In the rows, zero is written as 128.
Each named move below is a turn or a mirror, shown by a few rows before and after it. Which moves, in which order, take the first row of each later pair to the second? The first pair is answered.
move V:
[134 140 127 114 118 126 143 128 164 130 152 123 154 133 151]  ->  [137 153 132 116 122 132 144 127 165 136 147 122 148 126 147]
[ 74 142 152 135 137 156 145 108 124 137 111 123 145 142 110]  ->  [ 69 122 144 133 132 146 142 111 122 126 120 125 156 152 113]
[131 120 104 114 127  88  99 142 109 153 130 114 132 124 105]  ->  [137 140 113 117 133  97 100 140 110 163 121 112 120 115 101]
[146 125 139 141 147 147 156 113 154 109 139 148 129 103 153]  ->  [143 111 134 140 142 139 155 114 153 101 144 150 139 110 155]
move C:
[ 91 186 143 133 150 125 135 129  94 130 116 100 138 124 104]  ->  [137 198 119 108 135 106 118 151 115 129 144  97 124 116 122]
[139  87  81 108 119  64  97 158 113 107 176 109 147 156 134]  ->  [ 72  70 117 147 142  93 123 125  81 109 134 116 167 168 107]
[190 143 114 118 127 115 113 135 126 130 132 128  88  91 148]  ->  [113 124 153 162 153 147 141  98  91 134  87 134 110 106 118]
[114 116 128 139 184 189 164  99 158 120 135 163 136 124 165]  ->  [156 127 106 116 170 172 149 119 177 118 161 160 124 116 182]
move H:
[ 94  78 122 130 159 121 142 136 127  97 139 151 144 114 143]  ->  [ 97  78 125 133 159 125 145 135 128  98 132 153 141 111 144]
[102 140 151 119 164 162 127 110 150 149 121 124 132 117 112]  ->  [ 95 137 128 100 157 131 115 122 146 141 153 112 146 142 104]
[ 96 155 127 122 167 126 127 129 121 149 127 118 116 124 107]  ->  [102 140 111 115 157 102 114 140 113 142 138 110 123 134 106]
[153 141  91 135 146 143 129 133 149 132 143 116 129 130 146]  ->  [156 136  90 135 143 142 127 135 145 132 140 116 130 129 149]
move E:
[152 108 101 119 159 154 118 140 127 132 149 156  78 127 156]  ->  [121 114 124 145 163 167 121 129  90 151 108 141  81 136 121]
[ 91 127 116 134 153  85 103 128 105 134 133  83 122 148  87]  ->  [116 117  97 113 137  72  98 141 129 120 163  90 126 150 108]
[128  89 119 139 116 120 124 141 132 100 105 126 125 148 140]  ->  [133  95 114 138 138 123 129 137 146  97 114 136 115 130 155]
Then:
Between the rows of a pair lie two moves.
[170 119 112 116 154  91 108 148 136 124 154 131 109  99 141]  ->  [ 85 112 146 146 183 118 138 112 108 127 128 133 137 122 104] => C then H
[ 89 133 100 121 165 122 118 131 115 131 153  66 154 142  78]  ->  [109 135  84 107 183 119 122 134 145 119 182  80 144 123 108] => E then E
[117 121 130 143 135 126 130 127 111 131 103 124 145 129 121]  ->  [146 151 133 131 123 134 126 134 128 139 108 122 130 116 124] => E then V
[119 107 132 103 114 136 147 115 183  87 178 161 155 142 153]  ->  [143 145 125 100 152 135 140 121 190 106 178 159 117 106 162] => E then C
[113  94 117 126 148 117 150 131 165  89 114 155 146 100 159]  ->  [ 91 113 142 149 159 136 154 120 138 110  74 142 139  98 130] => E then V
[177 127 124 106  96 131  94 148 173 112 151 157 136 102 153]  ->  [114 141 168 158 111 155 101 125 104 148  73 131 137 113  90] => E then E
[ 88 105 143 171  98 185 169  92 174  84  89 164 131 107 178]  ->  [ 52 154 140 144 121 184 179  87 192  93 136 153 143 130 152] => H then V
[ 79 101 114 123 142 125 143 119 111  98 141 142 140 160 115]  ->  [152  87  95 118 113 110 119 144 122  95 131 145 114 128 151] => C then H
[115  91 124 135 169 140 107 117 118 128 123 150 104 121 171]  ->  [122  72 120 126 109 122  93 132 104 123 123 133 129 157 153] => E then E
[161 151 132 117 128 139 124 130 146 142 111 120 115 104 137]  ->  [118 157 148 124 145 151 140 112 139 145 109 121 128 118 118] => H then C
[195 136 114 119 109 132 104 152 130 135 130 136 119 108 145]  ->  [169  89 108 120 101 124 114 145 132 108 145 151 148 129 153] => H then V
[116 145 130 159 193 137 126 117  78 157  95  97  90 117  92]  ->  [178 164 103 128 177 117 106 144 108 157 125  94  70 100 116] => C then H
[159 176 164 148 142 155 151 138 161 140  93 143  83  88 186]  ->  [130  73 146 154 116 131 157 134 155  88 110 167 135 122 210] => V then H
[181 138  95 128 161 125 117 133 118 127 115 137 100  98 149]  ->  [133 168 123 143 173 146 130 115  96 147  95 124 108 117 108] => E then H
[189 187 136 129  88 110 113 132 164 145 116 121 113 132 152]  ->  [157 159 122 139 169 109 134 112 177 124 138 152 107 104 186] => V then E
[121  93 131 135 106 151 154 118 155 112 114 145 130 129 112]  ->  [145 109 125 122 103 149 150 126 172 113 127 146 120 120 122] => C then H
[109  94 110 122 132 124 129 109 147  96 145 134 130 143 154]  ->  [110 146 145 140 113 150 123 107 119 135  95 107 113 141 110] => V then E
[150 176 139 153 140 119 121 133 160 105 118 147  90  96 106]  ->  [127 154 152 163  94 115 116 133 128 105  95 130 120 136  74] => C then E
[154 141 145 107  94 152 137 129 165 119 140 145 140 127 140]  ->  [121  98 136 118 117 138 144 120 152 100 147 154 159 137 147] => E then V
[166 169 117 104 138 127 108 140 169 113 139 132 125 109 140]  ->  [135 179 136 133 170 143 114 123 139 131 100 127 115  99 119] => H then E
[110 104 106 119 138  96 102 137  82 147 121 111 115 133  98]  ->  [139 116 100 102 112  94  93 150  99 148 134 108 111 132 104] => V then E
[169 132 111 125 115 126 105 127 138 123 140 120 105 101 157]  ->  [121 169 127 134 160 145 122 107 127 140 138 115 102 103 130] => E then H
[145 104 133 142 108 124 112 131 109 121 104 136 106 107 132]  ->  [155 140 137 128 117 139 120 130 136 128 118 141  95  95 136] => H then C
[166 125  92 131 184 111 104 138 116 137 153 138  90  99 139]  ->  [134 126 124 161 164 129 105 127  72 158  97 118  99 118  95] => H then E
[183 114 125 142  77 158 127 138 127 153 124 152 146 112 140]  ->  [160 142 146 146  92 183 142 123 136 165 120 154 145 113 128] => H then E
[154 100 126 133 122  83 119 144 129 125 150 121 156 125 159]  ->  [130 114 141 154 176 104 135 123 126 135 135 132 139  98 161] => E then C
[119  80  94 110 129  93 120 132 125 103 168 142 157 154 141]  ->  [134  52 114 143 121 115 123 123 111 103 113 153 142 127 155] => H then C
[ 95 162 144 115 120 137 124 140 132 138 162 106 158 167  97]  ->  [144 136 108 105 150 115 114 154 157 117 188 128 133 125 154] => H then E
[145 121 111 114 105 118 122 147 134 133 125 133 138 124 133]  ->  [146 116 119 123 105 129 128 141 136 131 112 140 135 115 138] => H then V
[134 143 136 144 222 147 151 103 122 134 114 162 141 110 179]  ->  [119 152 156 163 184 142 134 109  69 162  66 125 149 138 125] => C then E
[ 77 148 130 163 132 155 173  86 120 154 131 114 139 152  93]  ->  [ 91 175 118 149 134 140 158 101 116 168 142  96 129 154  82] => H then V
[114  89 119 145 135  98 115 134  90 122 102 118 132 137 117]  ->  [160 142 116 131 137 106 105 147 112 144 105 112  96 106 125] => V then C
[119 151 139 122 145 127 142 120 143 120 139 130 133 133 125]  ->  [110 134 133 126 141 114 138 123 129 115 138 126 144 147 121] => H then C
[135 123 150 133 126 176 100 104 151 124 127 140 119  98 148]  ->  [115  88 148 139 101 162  97 107 127 115 120 132 146 129 130] => E then V
[150 106  98 120 153  93  93 145 119 116 141 131 107 123 136]  ->  [132  98 128 154 163 127 111 123 108 122  95 143 102 106 135] => H then C
[130  89 111 143 109 124 113 137  93 132 146 121 173 154 130]  ->  [168 148 128 135  90 146 106 143 107 161 130 108 144 138 120] => V then E
[146 162 107 112 186 145 122 129 135 153 176 112  74 102 129]  ->  [144 117  79  99 167 107 108 144 125 130 200 108  99 129 133] => H then V
[113  72  97 191 177 134 155 103 116 102  96 161  97 101 151]  ->  [ 83  89 132 200 139 159 164  93  99 116  70 146 116 134 108] => E then H
[121 121 135 112 149 141 147 117 169 124 164 133 149 128 156]  ->  [142 156 139 114 153 148 138 123 166 146 149 122 123 110 149] => H then V
[ 75 142 133 111 162 137 155 112 155 112 167 147 148 139 129]  ->  [ 64 152 151 123 134 143 149 112 125 129 134 127 154 157  94] => V then E
[155 175 154 113 128 167 151 122 193 124 148 156 108 120 160]  ->  [166 143 110  89 103 107 121 153 175 109 185 135 128 153 157] => H then H
[131 117  99 107 159 123  92 127 137 135 156 114 113 129  93]  ->  [142 102 102 123 162 128  88 127 126 136 130 118 101 112 102] => H then E
[145 148 127  97  78 156 104 127 127 138  82 129 138 132 135]  ->  [123 173 130  85  92 161 114 121 139 141 105 127 144 143 124] => H then H
[143 133 116 110  98 124 122 136 130 132 136 109 140 150 115]  ->  [157 134 104 107 131 124 126 133 148 126 148 123 122 121 142] => E then H
[150 148 113 136 141 141 152 128 145 162 126 117 109 126 141]  ->  [120 150 112 131 148 135 156 123 138 159 141 111 125 148 125] => C then H
[160 128  96 114 111  79  94 156  92 141 139  98 125 139 103]  ->  [185 130 100 123 154 100 105 145 119 136 131 126  92  85 146] => E then H
[134 133 112  89 111 121 162 145 188  97 143 140 135 114 136]  ->  [ 85 135 144 119 133 151 183 118 166 107 105 143 140 115 113] => C then V
[134 127 159 144  70 157 135 127 128 128  86 118 141 133 114]  ->  [151 142 144 133 128 166 149 121 170 119 117 145 114  89 159] => E then E
[ 90 110 125 113 140 121 144 167 136 128 138 117 167 134 124]  ->  [112  90 117 118 126 111 132 175 129 124 125 117 161 124 135] => H then C
[137 133 149 135  96 145 119 138 110 142  80 122 118 119 119]  ->  [155 141 150 119  91 156 126 136 143 135 101 135 116 111 139] => E then H
[118 100 134 109  60 117 135 151 141 115 146 119 155 172 133]  ->  [ 78 110 150 132 154 154 173 113 160 112 143 153 134 127 159] => E then C
[ 85  95 150 148 136 105 131 120 105 130 101 106 159 151 103]  ->  [136 111 138 116  76  94 113 146 130 130 123  98 160 162 110] => V then E
[126 118 113 140 154 103 118 136 107 133 121 125 118 118 123]  ->  [126 127 120 144 158 113 122 131 110 137 113 129 112 111 123] => V then H
[103 192 156 127 135 171 150 108 146 152 131 124 117 133  90]  ->  [152 181 108  88 107 116 115 147 153 140 176 109 117 145 105] => C then H
[133 192 135 143 170 120 118 137 115 161 100  91 103 108 104]  ->  [117 101  86 123 175  73 120 143 135 101 164 120 144 131 150] => V then E
[159 127 144 108  81 143 134 126 165 122 135 128 123 136 142]  ->  [131  90 131 114 115 130 143 114 161 101 149 143 135 137 157] => E then V
[160  97 129 170  84  89 115 148 120 145  84 113 131 123 110]  ->  [144 148 161 177 112 132 140 125 139 164  73 122 114 104 103] => V then H
[ 98 137 140 124 140 129 149 118 129 125 149 126 138 146  93]  ->  [112 121 122 120 126 105 132 132 118 121 154 117 140 154  94] => V then H
[104 123 145 129 134 154 139 109 121 131 123 106 151 132 109]  ->  [141 150 128 114 155 146 130 121 141 139 140 107 122 103 132] => C then E
[179 160 123 122 110 107  92 160  98 160 114 101  86 104 119]  ->  [163 114 124 116  55 101  96 161  99 135 127 104 130 148 113] => C then E
[100 132 161 126 105 111 145 104 162 123 160 121 178 208 133]  ->  [144 114 132 126 159 100 143 108 190 106 174 149 141 151 194] => H then E
[ 91 140 176 108 101 159 156  96 139 148 139 117 157 161  99]  ->  [173 125 132  81  64 117 118 137 151 140 160 110 138 146 131] => C then H
[123 148 115 121 172 126 118 138 123 136 145 128 125 108 143]  ->  [138 127 106 125 160 116 109 147 114 132 137 126 125 107 149] => H then H
[158 101 116 165  87  97  99 140  93 135 100 115 119 109 131]  ->  [181 119 107 153 111 102 104 141 124 132 122 129  99  83 158] => E then V
[144 105 109 129 150  90  65 149 129 140 142  98 124 162 133]  ->  [120 119 123 151 191 109  76 133 117 154 120 101 111 143 126] => E then E
[ 82 116 133 106 143 118 133 139 125 117 166 121 140 148 106]  ->  [ 98 160 146 108 164 140 137 134 138 137 155 120 111 120 107] => E then V
[171 122 134 105 134 132 117 140 151 105 114 152 132  82 138]  ->  [138 120 146 127 164 141 125 125 129 113  91 151 131  76 125] => V then E
[103 135 106 110 144  97  99 138 126 108 147 120 119 127 174]  ->  [ 87 138 115 128 162 103 101 130 105 117 124 115 114 122 162] => E then H
[108 185 143 117 156 153 150 120 137 146 140 128 131 144  99]  ->  [133 140 120 110  91 111 119 150 111 134 140 109 153 176  90] => E then H
[120  85 147 146 132 138  75 159 100 128  58 105  64 112 127]  ->  [ 92  96 172 153 150 171 102 135 117 126  56 121  69 109 129] => V then H
[137 109 125 112  67 109 109 121 111 102 119 106 111 111 142]  ->  [141 122 144 120  75 137 123 108 127 105 106 119  99  90 152] => H then E
[146 131 123 106  36  89  67 133 139 134 144 105 158 178 101]  ->  [205 123 119 118  95 118  83 121 189 119 135 157 102  87 184] => H then E
[108  95 126 131 123 114 143 130 135  99 156 136 173 136 137]  ->  [124 113 117 125 148 115 144 132 150 102 168 142 154 114 154] => E then C
[165 155  90  93 152 119 113 148 161 143 161 122 104 103 131]  ->  [ 95 102 125 123  90 128 124 130 111 135 118 110 166 171  78] => C then E
[150 143 144 147 146 158 138 120 149 131 101 144 101  80 150]  ->  [182 144 133 132  86 133 110 148 132 140 100 117 109 106 130] => E then C
[120 115 156 175 115 160 153 136 104 103 130 125 156 137 141]  ->  [150 155 162 165 114 174 151 142 124 118 130 124 133 117 146] => E then V
[181 107 105 104 119 104 115 141 155 118 148 130 125  97 158]  ->  [ 96 101 158 156 153 150 149  97 116 132  88 135 141 105 120] => C then V
[110 135 139 142 145 128 130 112 105 144 102 132 131 134  97]  ->  [129 101 113 118 114 102 121 129 124 117 140 139 151 153 119] => V then E
[ 69 147 168 169 214 160 171 109 140 132 119 150 125 112 147]  ->  [ 57  76 127 153 187 105 154 126 127  95 161 148 169 158 153] => V then H
[135 116 120  99 142 125 113 128 119 144 176 143 105 162  95]  ->  [136 138 132 106 149 138 114 123 114 157 160 137  93 154  87] => V then E
[158 118 154 144  91 148 122 132 129 134  73 124 116 116 130]  ->  [172 123 146 134 115 150 127 133 155 126  95 138 104  96 156] => E then E
[158 129 123 115  45 124 126 142 151 129 127  97 120  92 127]  ->  [153 136 139 126  53 145 137 131 156 132 112 105 114  81 129] => V then H
[109 115 128 145 115 123 136 120 127 117 132 141 142 140 113]  ->  [130 153 136 140 129 140 139 120 146 132 131 142 117 115 120] => E then V
[165 157 118 120  59 132 141 139 110 131 106 115 116 166 106]  ->  [133 157 134 135  73 150 154 122 101 133  93 117 125 172  93] => C then H
[125  81 151 184 111 163 127 144  96 135  64 130 101 107 138]  ->  [ 83 112 171 178 137 190 157 121 119 137  84 139 113 118 127] => V then H
[131 118 133  83  96 142 117 126 179  83 234 164 156 149 157]  ->  [182  66 144 125  70 158 106 128 157  80 157 178 128 103 189] => H then H
[ 52  53 175 149 103 141 203  99 124  87 114 193 192 190 162]  ->  [117 145 150 138 229 149 200 105 171 119 138 206  94  82 216] => C then E
[123  87 125 139 114 122 131 140 124 114 133 128 138 140 143]  ->  [127  91 136 147 117 137 139 133 130 116 120 135 130 126 150] => H then E
[156  69 140 157  96 135 115 117 108 114  67 146 143 129 172]  ->  [ 81 167 167 128 152 174 160  83 151 134 126 146 157 153 136] => H then H
[ 99 171 157 169 165 159 138 106 128 143  95 133 118 101 144]  ->  [ 82  80 118 153 137 111 130 117 128  93 141 146 171 145 164] => V then E
[134 126 111 117 194 133 143 118 155 120 161 157 106  84 173]  ->  [ 86 115 123 131 207 137 156 101 135 119 152 155 127 106 150] => H then C
[152 192  95 102 153 116 108 142 147 153 146 106 112 113 126]  ->  [173  94  79 124 116  93  93 151 124 117 119 121 129 113 158] => V then H
[182 202 132 105 100 133 126 145 199 154 149 132 119 123 121]  ->  [194  93 111 122  59 104 112 155 177 113 131 148 146 134 154] => V then H
[116 136 108 101 128 124 129 115 152 112 183 123 122 127 133]  ->  [ 82  91 126 140 129 133 135  99 112 108 134 126 135 132 122] => H then C
[150 168 121  97  79 106 155 155 115 127 153  93 135 167 116]  ->  [ 84 165 152 136 163 148 197 109 114 126 129 122 131 138 122] => E then C
[126 134 103 134 175 139 106 121 142 147 146 136  95 113 129]  ->  [ 96 106 106 147 171 131 108 115 116 140 134 132 114 132 115] => V then E
[146  97 134 136 103 105 115 134 114 131 106 111 129 140 125]  ->  [159 112 138 135 134 127 130 123 149 127 114 136 109 105 156] => E then H
[160 160 143 106  91 146 114 136 135 130 114 110 131 130 118]  ->  [152 115 118  95  98 124 116 138 147 101 147 126 150 139 142] => E then V
[126 167 126 115 126 149 129 102 163 129 160 139 129 112 150]  ->  [ 91 153 147 137 105 155 132  94 127 135 128 126 152 139 116] => C then E
